128 stands for zero in the data rows.
Two rows play each game, the first against the second. How much does the first row win by? 10 is about a draw, 20 a big win and 0 a big loss. Wins can go round in a circle: one row can beat a second, the second a third and the third the first. Each row has two weighted sums of its numbers, A and B, taken from their middle values. A row wins by its A times the other's B, less its B times the other's A.
151|207|143|098|118|114|098|158|131|129
103|192|127|151|135|141|145|144|043|090 10
113|129|089|163|135|177|115|134|115|114
126|113|104|117|143|084|118|145|166|129 11
135|134|152|109|140|136|120|121|100|109
114|135|150|149|127|141|122|103|066|110 14
056|123|156|127|089|217|222|051|073|107
171|049|117|166|136|117|093|113|143|153 11
074|083|140|144|132|197|175|075|070|126
117|069|127|168|118|127|169|073|168|150 12
170|120|097|139|114|040|105|143|216|160
188|062|125|164|151|092|090|160|167|144 16
189|118|113|119|155|057|073|197|234|169
165|092|124|143|133|086|085|144|180|138 12
124|132|146|101|121|158|130|139|115|109
116|128|125|111|116|146|129|154|123|114 5
186|255|100|103|094|079|079|190|137|127
073|041|110|150|142|215|143|083|098|114 10
156|083|154|124|123|101|137|093|160|159
154|139|109|140|126|129|117|134|145|136 11
161|107|145|096|144|116|100|160|210|154
171|094|130|120|124|093|062|162|142|152 11
112|140|127|124|121|131|135|124|110|117
183|186|081|137|114|081|085|144|140|134 9
138|161|178|116|101|116|190|067|129|142
155|220|106|125|132|127|084|181|093|112 11
075|054|232|119|128|193|188|078|112|119
142|165|124|125|119|103|112|171|101|122 12
117|103|082|130|135|133|131|139|170|140
114|098|162|154|118|138|174|051|100|139 7
138|194|095|090|125|142|086|194|097|098
209|198|171|072|118|028|061|198|188|148 8
109|106|112|123|105|156|152|092|158|139
124|127|102|150|108|151|119|116|115|125 9
142|141|081|120|153|100|113|142|210|149
215|123|171|112|127|033|090|142|240|188 12
118|077|115|137|142|169|116|126|086|109
232|098|073|172|121|051|054|154|181|167 15
138|092|078|119|130|134|097|168|155|142
132|160|118|088|127|167|106|145|122|114 13
168|113|149|120|129|116|098|143|175|139
096|138|120|121|114|162|118|123|087|105 10
072|099|138|121|126|179|200|077|129|114
143|114|193|101|135|096|131|098|167|147 10
124|132|109|135|134|139|126|137|118|109
149|157|094|141|129|112|089|157|098|115 12
166|089|138|133|127|125|121|103|188|163
104|059|122|153|124|190|141|085|149|138 10
082|142|175|115|125|158|180|089|103|121
153|152|139|119|081|110|144|065|149|149 6
080|026|132|166|176|123|148|148|133|133
098|103|136|162|153|152|160|114|089|130 3
101|143|119|107|129|157|138|136|132|111
126|057|187|152|142|110|198|061|155|152 10
150|128|097|129|130|145|080|132|123|138
184|106|157|148|137|070|093|147|163|134 5
052|146|141|128|160|179|175|101|091|101
073|145|076|167|161|169|170|131|096|115 10
152|066|158|150|133|098|105|112|181|155
122|063|138|191|160|104|151|106|135|149 6
106|123|085|126|154|167|125|142|072|110
142|204|077|111|099|125|102|153|134|108 11
151|053|150|137|157|112|132|079|140|153
125|043|129|146|171|130|107|162|132|142 6
078|128|202|117|071|207|231|019|136|112
123|165|138|134|130|105|136|100|130|132 8
070|138|157|102|144|137|153|097|094|112
129|126|120|125|135|100|120|140|170|124 13
107|060|184|159|138|118|154|067|116|116
171|226|072|118|098|079|066|168|127|101 12
123|079|143|143|153|110|126|116|135|141
108|127|128|122|144|209|128|133|119|102 11
108|104|135|135|144|147|132|135|093|132
125|114|220|118|078|145|201|033|124|137 11
150|154|158|115|093|103|158|102|144|165
045|105|111|135|103|235|200|096|071|106 13
147|141|113|136|129|107|117|154|110|115
182|147|130|108|153|048|075|176|180|138 11
060|121|162|136|087|185|234|017|096|123
105|123|138|126|129|149|122|139|105|124 13
143|234|144|067|095|085|109|141|134|130
126|181|133|111|120|126|127|157|144|118 12
147|129|119|093|152|075|059|183|132|130
084|168|131|120|151|144|141|155|059|101 10
101|117|138|133|104|152|162|101|133|111
121|127|173|133|125|136|138|087|085|122 11
080|199|160|093|082|176|154|113|088|090
117|113|169|134|094|140|196|039|124|134 11
129|229|093|092|134|119|047|238|080|106
141|126|147|131|135|101|118|135|092|119 10
173|202|073|103|139|093|034|228|138|122
094|140|140|126|127|147|152|133|117|124 11
096|172|155|092|115|164|156|112|108|101
174|154|178|128|131|076|133|115|154|153 11
205|172|105|090|126|097|044|170|159|139
181|193|126|115|124|055|089|154|150|136 16
142|086|136|143|102|137|163|067|150|145
137|191|140|083|111|144|108|154|087|098 9
107|111|184|079|119|141|149|131|137|145
129|143|154|144|131|115|161|110|094|115 13
121|097|212|094|104|169|209|052|168|151
155|138|043|157|131|144|056|175|066|105 17
123|137|143|117|128|150|112|150|131|113
138|170|166|063|114|152|123|138|171|145 10
152|121|106|124|108|101|091|138|146|120
163|013|126|167|147|116|138|077|195|170 11
171|093|132|161|127|091|135|128|185|157
120|138|140|114|124|126|137|117|135|115 11
127|181|104|117|150|115|055|219|057|092
105|094|125|137|166|153|112|149|105|131 9
080|168|107|122|130|209|143|127|033|069
136|182|147|105|087|123|138|115|133|114 8
159|127|092|125|130|121|101|141|141|124
117|143|106|114|130|164|114|134|094|123 14
175|149|087|130|141|092|019|213|118|141
161|184|143|075|120|049|106|166|197|130 10
164|105|140|125|122|120|078|153|125|139
114|107|065|168|158|122|099|143|091|120 12
090|102|124|155|104|201|148|082|096|117
111|169|067|152|168|128|102|195|087|100 9
